array([[967, 548, 917, 256, 919, 947, 672, 699, 470, 454, 533, 756, 602,
        455, 334],
       [923, 427, 436, 529, 353, 278, 821, 618, 929, 451, 601, 611, 672,
        873, 955],
       [377, 614, 467, 304, 498, 327, 281, 526, 725, 693, 347, 286, 555,
        464, 834],
       [253, 490, 756, 315, 369, 710, 449, 889, 235, 688, 515, 636, 458,
        681, 468],
       [525, 793, 276, 370, 585, 487, 871, 632, 443, 786, 936, 868, 443,
        230, 593]]) -> 525

array([[45, 42, 62, 71, 71, 71, 57, 49, 70, 46, 38, 54, 62, 51, 67, 58],
       [41, 62, 50, 55, 56, 56, 53, 41, 54, 42, 57, 46, 50, 43, 52, 47],
       [56, 43, 23, 37, 37, 36, 72, 50, 37, 54, 69, 33, 22, 43, 30, 26],
       [50, 32, 53, 65, 64, 64, 65, 48, 63, 48, 57, 47, 52, 47, 59, 49],
       [41, 48, 37, 55, 55, 55, 75, 35, 54, 38, 66, 29, 36, 32, 48, 31],
       [31, 54, 47, 56, 56, 56, 61, 32, 55, 31, 61, 39, 47, 35, 52, 42],
       [56, 66, 78, 59, 60, 60, 35, 62, 59, 59, 41, 75, 79, 67, 67, 79],
       [48, 35, 61, 68, 67, 67, 62, 50, 68, 48, 48, 55, 61, 53, 65, 57],
       [37, 54, 56, 63, 64, 63, 55, 39, 61, 38, 37, 47, 55, 42, 59, 51],
       [41, 61, 64, 68, 68, 68, 38, 45, 67, 42, 32, 55, 64, 50, 66, 59],
       [42, 45, 53, 66, 64, 65, 72, 42, 66, 41, 62, 44, 53, 43, 61, 47],
       [44, 58, 65, 69, 69, 70, 32, 47, 68, 45, 24, 56, 65, 51, 67, 60]]) -> 44

array([[ 10,   5,  12,   4, -16,   0,  -5,  20,   3,   4,   8,  24,  16,
        -17],
       [  0, -21,  -2,  17,  17,  -4,   9, -14,  -6,   1, -11,   8,  12,
         18],
       [ -3,  -6,  -7, -14,  14,  25,  23, -30,  10,  11,  -7, -25, -19,
          5],
       [  7,   4,   7,  -6,  -7,  15,  10,   7,   9,   9,   6,   9,   4,
        -14],
       [ -3, -22,  -7,   1,  17,  17,  24, -28,   0,   7, -15,  -5,  -1,
          7],
       [ -4, -35,  -8,  11,  18,  -2,  15, -29, -10,   1, -21,   3,   7,
         15]]) -> -4

array([[28, 59, 33, 25, 41, 25, 53, 58, 68, 51, 64, 14],
       [29, 20, 46, 59, 51, 49, 39, 22, 41, 83, 56, 29],
       [29, 34, 49, 44, 43, 39, 46, 31, 53, 75, 74,  9],
       [31, 27, 49, 52, 43, 46, 41, 28, 47, 81, 68, 15],
       [31, 53, 38, 32, 38, 30, 52, 45, 67, 59, 72,  6],
       [34, 45, 41, 38, 37, 36, 50, 37, 58, 68, 77,  5],
       [23, 60, 29, 24, 44, 25, 53, 72, 61, 46, 56, 20]]) -> 23

array([[5263, 3884, 4029, 7328, 5427, 5179, 7846, 3815, 4012, 5479, 7768,
        3950, 6048, 7598],
       [7556, 7054, 6775, 5026, 5691, 7538, 4549, 7385, 6798, 5511, 3802,
        6909, 4597, 4809],
       [6171, 7610, 7502, 3975, 6315, 6296, 3601, 7695, 7521, 6130, 3745,
        7549, 5430, 3762],
       [6705, 7389, 7175, 4491, 6179, 6766, 4030, 7598, 7210, 5935, 3558,
        7274, 5127, 4297],
       [6396, 3942, 3948, 8402, 4778, 6213, 8110, 4027, 3847, 4976, 7399,
        3918, 5440, 8306],
       [3573, 6601, 6766, 3491, 7943, 3710, 4385, 6534, 6804, 7502, 4857,
        6694, 7031, 3957],
       [3976, 6657, 6923, 4046, 7648, 4075, 4669, 6496, 7080, 7443, 4851,
        6771, 7121, 4333],
       [3234, 5097, 5314, 5589, 6689, 3455, 6169, 4819, 5343, 6810, 6669,
        5207, 7633, 5873],
       [3338, 4879, 5129, 5859, 6274, 3443, 6393, 4676, 5111, 6524, 6965,
        4988, 7419, 6129],
       [7210, 4359, 4251, 8462, 4193, 7117, 7750, 4443, 4232, 4579, 7032,
        4311, 5066, 8101],
       [3309, 6225, 6363, 4214, 7652, 3487, 5007, 6283, 6331, 7536, 5350,
        6246, 7285, 4618]]) -> 3309

array([[6729, 4148, 4742, 6559, 4440, 4395, 3654, 3587, 4604, 4529, 4296,
        4123, 5405, 6035, 4942, 4404],
       [6142, 4692, 3769, 6589, 4440, 4395, 3654, 3587, 4241, 3922, 4044,
        4123, 5178, 5126, 4343, 4404],
       [6729, 4692, 3769, 6559, 4440, 4395, 3654, 3587, 4799, 3922, 4092,
        4123, 5178, 5126, 4469, 4404],
       [6729, 4692, 3769, 6559, 4380, 4395, 3654, 3587, 4604, 3922, 4092,
        4123, 5178, 5126, 4469, 4404],
       [4925, 4692, 7364, 6559, 3496, 4395, 4497, 4599, 1723, 4736, 4092,
        4123, 6375, 5889, 4469, 5183],
       [6729, 4692, 3769, 6559, 4342, 4395, 3654, 3587, 4604, 3922, 4092,
        4123, 5178, 5126, 4469, 4404],
       [6729, 3218, 6709, 7501, 4949, 4395, 3654, 3899, 4604, 6018, 5207,
        4397, 5571, 9005, 7354, 4404],
       [6729, 4692, 3769, 6559, 4440, 4395, 3654, 3587, 4713, 3922, 4092,
        4123, 5178, 5126, 4469, 4404],
       [6675, 4692, 3769, 6559, 4692, 4395, 3654, 3587, 4604, 3922, 4092,
        4123, 5134, 5126, 4469, 4404],
       [6352, 4692, 3449, 6559, 5275, 4395, 3047, 3587, 4604, 3922, 4092,
        4123, 5178, 5126, 4469, 4404],
       [6729, 4692, 3728, 6559, 4440, 4395, 3654, 3587, 4604, 3922, 4092,
        4123, 5178, 5126, 4469, 4404],
       [6729, 3073, 7633, 6559, 2977, 4395, 3654, 3772, 3755, 5864, 4479,
        4123, 7612, 7496, 5665, 4404]]) -> 6729

array([[121, 132, 198, 172,  71, 153, 175, 121,  96, 118,  79, 106, 195,
         75, 116,  86],
       [128, 201, 172, 189,  62,  77,  78,  83, 191, 179, 127, 103,  63,
        142, 167,  61],
       [191, 105,  68, 161, 203, 146, 121, 188,  81,  79, 197,  94,  83,
         88, 102, 118],
       [177, 156, 132,  98, 197, 145,  88, 162, 168, 128,  91, 101, 190,
         78, 108, 102],
       [ 77, 180, 127, 119, 118, 157, 164,  87, 108, 140, 108, 135,  97,
        179, 160, 179]]) -> 77

array([[39, 51, 59, 65, 45, 47, 43, 65, 32],
       [41, 61, 60, 56, 40, 45, 32, 67, 29],
       [47, 57, 51, 61, 56, 40, 34, 76, 28],
       [45, 53, 55, 61, 49, 48, 44, 70, 27],
       [33, 52, 56, 70, 40, 55, 19, 78, 27],
       [45, 54, 69, 51, 42, 44, 41, 82, 34],
       [46, 54, 73, 62, 45, 51, 34, 82, 20],
       [34, 57, 57, 67, 44, 48, 23, 78, 23]]) -> 34

array([[-25,  16, -19, -13,  -2, -10, -19,  -5],
       [  3,   9,  33,  36,  -2, -16,  -8,  19],
       [ 38, -27,  -2,   5,  -6,  -4, -28,   8],
       [ 30, -19,   0,   5,  -2,   0, -17,   6],
       [-13,   3,  36,  32,  13,  16,  13,  14],
       [-29,  29,   9,   5,  11,   8,  25,   1],
       [  0,   9,  23,  26,  -4, -17, -14,  15],
       [-20,  26,  13,   8,  10,   6,  26,   4],
       [-10,  -3,   7,  15,  -6, -15, -35,   8],
       [ 24, -32,   4,   5,   9,  29,   3,   2],
       [-24,  30,  10,   4,  12,  10,  34,   0],
       [-25,  27,  14,   7,  12,  11,  32,   2]]) -> -25
---
[-4.40 -6.95 -3.61 -0.32  3.13  3.47  7.05] Answer: 7.05
[ 0.16  4.67 -6.54 -0.57 -0.95 -2.34] Answer: -2.34
[ 4.63 -0.17 -1.59  1.22  6.33  0.34  1.59] Answer: 1.59
[-5.54 -2.31 -3.64  7.15 -3.44] Answer: -3.44
[ 0.97 -3.43  3.23  4.61 -7.31] Answer: -7.31
[ 3.86 -5.49  4.76 -7.83] Answer: -7.83
[-2.90 -2.48  2.60 -0.08 -6.49 -1.06] Answer: -1.06
[-6.65 -1.82  4.80 -2.04 -2.82 -3.82] Answer: -3.82
[5.01 5.30 5.91 5.52 3.49] Answer: 3.49
---
Input: [101.5, -97.2, 79.6, -87.4]
Output: -97.2
Input: [[-50.14, 91.79, 14.98, 52.78], [175.78, 38.91, -67.38, -128.62], [-95.25, -36.24, -29.92, -40.35]]
Output: 91.79
Input: [[11.467, -8.615, -16.246, 2.195], [-20.515, 16.280, -16.246, -7.081], [3.243, 9.975, -16.246, 0.716]]
Output: -8.615
Input: [[-95.83, -155.14, 204.47, 171.20], [-95.83, -142.44, 204.47, 171.20]]
Output: -155.14
Input: [[-0.066, 0.111, 0.009, -0.038], [-0.135, 0.011, 0.012, -0.015]]
Output: 0.111
Input: [-0.9, -1.0, 0.5, 0.9]
Output: -1.0
Input: [-0.011, -0.173, -0.027, 0.163]
Output: -0.173
---
0.111,-0.154,-0.174,0.149,0.153,0.199,0.025 --> 0.111, 0.025

0.3,-1.1,0.2,-0.9,-1.0,1.1,2.0
0.4,-1.2,0.4,-1.0,-1.1,1.3,2.0
--> 0.3, 2.0

12.119,-11.822,-4.987,-5.469,-7.401 --> 12.119, -7.401

0.756,1.039,-1.127,0.875 --> 0.756, 0.875

-10.21,10.65,-9.69,9.11,-5.14 --> -10.21, -5.14

-1.6,1.3,1.4,1.8,0.2 --> -1.6, 0.2

-0.017,-0.153,-0.073,0.118,-0.081,-0.032,-0.087 --> -0.017, -0.087

1.35,-0.52,1.81,-0.42,0.16,-1.18 --> 1.35, -1.18
